In the rows, 128 means zero.
The rows of M fall into a few groups, and each row is roughly a mix of its group's hidden directions.
M, 92 rows:
[[164  84 125 119 162 147 139 175 139 146 136]
 [177 109 158 125 150 157 167 138 127 100 116]
 [182 128 127 119 147  97  84 159 132 124 112]
 [ 93 130 127 109  94  95  90  97 114 144 158]
 [167  88 105 104 157 127 126 175 140 129 116]
 [159  86 120 146 105 174 157 151 124 113 144]
 [175 125 133 134 164 101 143 150 142  89 157]
 [170  80 150 100 148 152 143 107 146 135 144]
 [197 116 167 139 120 134 124 110 107 117 127]
 [161 126 147 117 169 122 146  87 129  90  99]
 [ 79 138 154 102 134 115 108 100 139 174 122]
 [ 75 110 140  97 138 140 137  92  95 145 109]
 [101 117 153 113 118 138 130  83 154 179 107]
 [114 119 137 126 172 103  70 128 109 143 102]
 [145 123 138  96 167  87 108 168 120 112 153]
 [ 92 154 100 144  92 114  95 129 161 129 158]
 [107 173 108 132 103 104  76 120 130 105 143]
 [137  82 136  72 151 143 114 138  96 133 139]
 [105 167 101 169 125 131 140 135  97  85 136]
 [119 107  87 147  67 130 135 121 132 158 142]
 [ 94 131 126 128 128 114  96 172 125 184 119]
 [127 145 140 108 168  74 109 161 127 114 152]
 [181 132 181 135 133 125  96 131 100 130 132]
 [139 113 148 121 188 114 104 130 118 135  81]
 [158 114 132 140 163 119 137 138 133 159  66]
 [139 123 142 134 102 105 131 122 179 172  91]
 [137 172 105 152 100 149 170 131 155 105 147]
 [116 115 146 117 106 161 120  86 155 179 119]
 [119 150  92 163  80 132 122 155 113 124  94]
 [ 94 119 124 141  83 122 123 117 170 174 129]
 [101 101 113 110 143 118 154 151 145 173  87]
 [170 127 165 141 159 120  96 146 109 151  96]
 [173 111 152  99 152 111 107 145 163 142 157]
 [ 86 137 124 140  91 157 127  92 127 162  99]
 [135 109 100  98 118  97 144 119 135 113  67]
 [129 139  90 158  70 147 150 131 141 131 155]
 [128  91 115 105 148 149 189 128 116 114 104]
 [172 141 143 115 165 125  91 146  90 104 128]
 [100 121 151 121 162 147 159  70 123 122 145]
 [160  90 144 100 148 171 128 107 131 130 163]
 [ 83 106  88  85 112 152 104 133 113 129 125]
 [123  63 145  93 105 138 147 139 114 149 140]
 [152 116 117 154 135 172 165 104 116  87 147]
 [125 115 130 124 128 122 195  98 125 113  86]
 [106 175 152 168 113 124 144  91 128 115 154]
 [116 143 109 121  89  98 126  65 131 123 144]
 [127 146 143 118 178 122 118 124 123 101 187]
 [ 89 163 129 134  98 115  93 129 145 172 111]
 [107 166 162 170 107 125 144  89 132 134 148]
 [112 143 107 174  92 159 156 100 125 121 103]
 [103  83 116 114 129 173 139 151 136 164 151]
 [129  89 124 130 134 107 107 133 118 184  86]
 [152 129 104 151  93 141 181 139 152 155 110]
 [ 85  89 110 106 111 155 150 158 131 126 158]
 [104 156 152 123 109 123 129  74  90 117 101]
 [151  76 138 100 146 143 150 139 116 155  90]
 [128 171 160 168 102 101 107 102 144 141 138]
 [178 168 165 145 142 128 110 115 117  97 134]
 [188  81 141 102 136 136 130 138 153 137 134]
 [136 120 132  97 110 101  86 167 140 168 109]
 [ 97 145  97 137  89 124 109 158  93 132  92]
 [174 106 130 137 142 171 149 109 136 102 164]
 [126 138 132 134  65 134 115 131 116 135 183]
 [147 124 116 101 138 132  86 177  99 114 160]
 [170 128 165 117 171 137 147 115 124  88 111]
 [153 140 145 145 115 100  69  99 102 142 131]
 [154 157 123 145 144  94 112  77 131 128  90]
 [100 106 109 102  80 128 156  99 133 120 163]
 [117  84 104  85 127 137 156 125 118 129  81]
 [172 105 124 142 111 163 183 132 138 112 124]
 [134 160 132 126 120 111  52 134 115 125 141]
 [122 149 119 149  98 102  80 139 169 148 149]
 [115  80 113 129 111 121 121 151 122 187 106]
 [183 110 139 123 167 129 104 171 125 135 133]
 [ 81 146  97 133  90 108  98 123 129 153 154]
 [165 143 149 114 167 131 111 131  78  97 122]
 [122 132  99  84 128 124  75 135  95 103 111]
 [ 86 131 162 106 151 124 128  80 143 160 134]
 [142  75 120 131 158 167 141 137 120  87 125]
 [ 99 129 137 111 131 153 166  89  83 107 111]
 [ 86 154 125 152  83 118 108 108 157 147 149]
 [ 73 148 147 131 127 134 132  76 138 158 121]
 [ 88 128 162 108 150 102 138  88 147 160 115]
 [ 84 171 110 145  98 117 129  98 135 100 147]
 [104  91  84 103 119 147 111 164 151 147 143]
 [102 132  84 139 139 123 158 142 159 158  86]
 [ 97  65 123  87 117 132 152 125 125 138 134]
 [122 110 150 106  96 156 158 173 126 138 166]
 [124 138 122 148  92 188 113  97 141 152 142]
 [ 94 102 118 144 110 149 175 127 164 156 146]
 [128 130 160 109 176 152 148 179 132 115 120]
 [151 154 162 180 131 117 128 133 155 144 164]]

Here is one row of each group, with its name. Which group are the others in?
[ 68 112  77 120 130 118 136 126 147 145 114]
<51>
[184 113 137 125 173 132 116 171 122 123 138]
<33>
[ 89 129 158 102 172 125 134  85 122 135 152]
<95>

[112 140 136 168  99 121 121 129 176 163 161]
<33>
[ 99 170 157 149 104 123 130  77 109 122 129]
<33>
[129 140 128  99 146 132 132 106  73  84 101]
<33>
[ 92 168 104 122  90  97 136 104 147 151 138]
<51>
[144 136 125 167 126 121  58 130 103 139 132]
<51>
[167  92 109 162 145 127 113 112 119 141  81]
<51>
[110 143 138 127 137 164  83 138  97 132 178]
<33>
[142 107  97 130  79 167 116 150 104 136  99]
<95>
[114 124 137 149 140 152 202 111 127 115 143]
<33>
